[ 72  80 -14 -58 -64 -54  25  63  87 -58] -> J
[ 65 -60  37 -26 -77  60  20  62 -68 -88] -> B
[ 65 -60  37 -26 -77  60  20  62 -68  64] -> M
[-42  67  65 -74 -37  50  60 -40  79 -46] -> U
present: [ 65 -60  37 -26] => yes
rev: [ 50 -37] => U
rev: [-46  79 -40  60  50 -37 -74  65  67] => U
present: [50 60] => yes

[ 22  -2  -4  -2  -6   3   1 -15  33  15  14  11  -5   5  -2 -16   3  -4
  -4  -5   3  -2   0   4 -17   7   6   7   4 -10  -3  -8  -7  -2  -3  -7
  12  11 -15   3  24  -4  -1  -3   3  -9  -1  11  -8  -3  10  21 -16  -4
 -20  -4] = D
[ -1  -3   3  -9  -1  11  -8  -3  10  21 -15   7  -3  -2 -12   7   4  -7
   9  -4  -5   0  12  -8   2   1 -15   4  13 -20  -2  -4  -2   8  11   5
 -41  -1   2 -26  -8  -4 -12   0   1  44 -13  -3 -28   4  -8   7  11   0
 -65   8] = V
[ 12   3 -20 -19  24 -11  -9   8  20  19  -5   4  -1   6  11   6 -11   0
  -2   1   4  -6 -17  -9   7 -27   4   8  -1   9 -22   4 -10  -7   3  20
  25  -6   1  -7 -10  -2   6  -6 -13   0   1 -13 -16  -1  -8   2  12   9
 -17   7] = X
[ -5 -10   9  -3  19  13   0   4 -17  -7   2   3   2   7  -2  -1  -4  -6
  -6  20  12  -8  20  -2  19   6 -22  10  16 -11  -1  12  -3  -2  13  -2
  35 -12 -14 -18  -1   3  -1   2 -16 -14   4 -11   4  -2   3   5  12  17
 -16  -2] = K
[ 46  -3  -7   1  -1   8  21 -11  16   3  10  -2   0  -1   2  -3   6  -6
   8   7  11   1   7   5   1 -10  -1  -9  -5  -9   6  -2   0   5 -16   6
 -47 -13  -9  -6 -15   0  -1  -7   2  10  -4   0   7  -1 -21  -5   7  -2
  28  -2] = A
[ 14   0 -32  -7 -25  -7   8 -13  14  -1  -2  -2 -10  -4  18  -2  -1   6
   3 -12  -1  -5 -15  -3  16   5   7  -1  -7  -7  12 -14   6   1   3  11
  20 -10  -9 -16   3   4   1  -5  -4  18 -14 -12  -3  -2   2 -14  20 -29
  25  -8] = P
present: [4 7] => no
rev: [-16  21  10  -3  -8  11  -1  -9   3  -3  -1] => D
present: [16  3 10] => yes
present: [ -1   6   2 -12] => no
rev: [20 11  3] => P

[ 23 -44  15  -3 -40  -8 -16  -4  13  18 -20] = Zipe
[ 32  15 -22 -10 -24   2 -14  11 -12  27 -24] = Giv
[-57  10  17  -6  32  14 -22 -10 -24  17  -1] = Ral
rev: [ 17 -24 -10 -22  14  32  -6  17  10 -57] => Ral
rev: [-24 -10 -22  14  32] => Ral
present: [ 32  15 -22 -10] => yes

[-16 -55  32  56 -39  48  43  -1 -37  27] -> Maton
[-22 -69  46 -71 -57  79  83   0 -51  41] -> Kibe
[ 55  65  63 -62  60  30 -29   0  59  58] -> Dini
[-55 -44   7  88 -39 -30 -55   0 -47   7] -> zada
present: [-51   0  83] => no
present: [  0 -52] => no
present: [ 60 -62  63  65  55] => no
present: [ 30  60 -62] => no
present: [ 32  56 -39  47  43] => no
present: [ 88 -40] => no
present: [-69  47 -71] => no

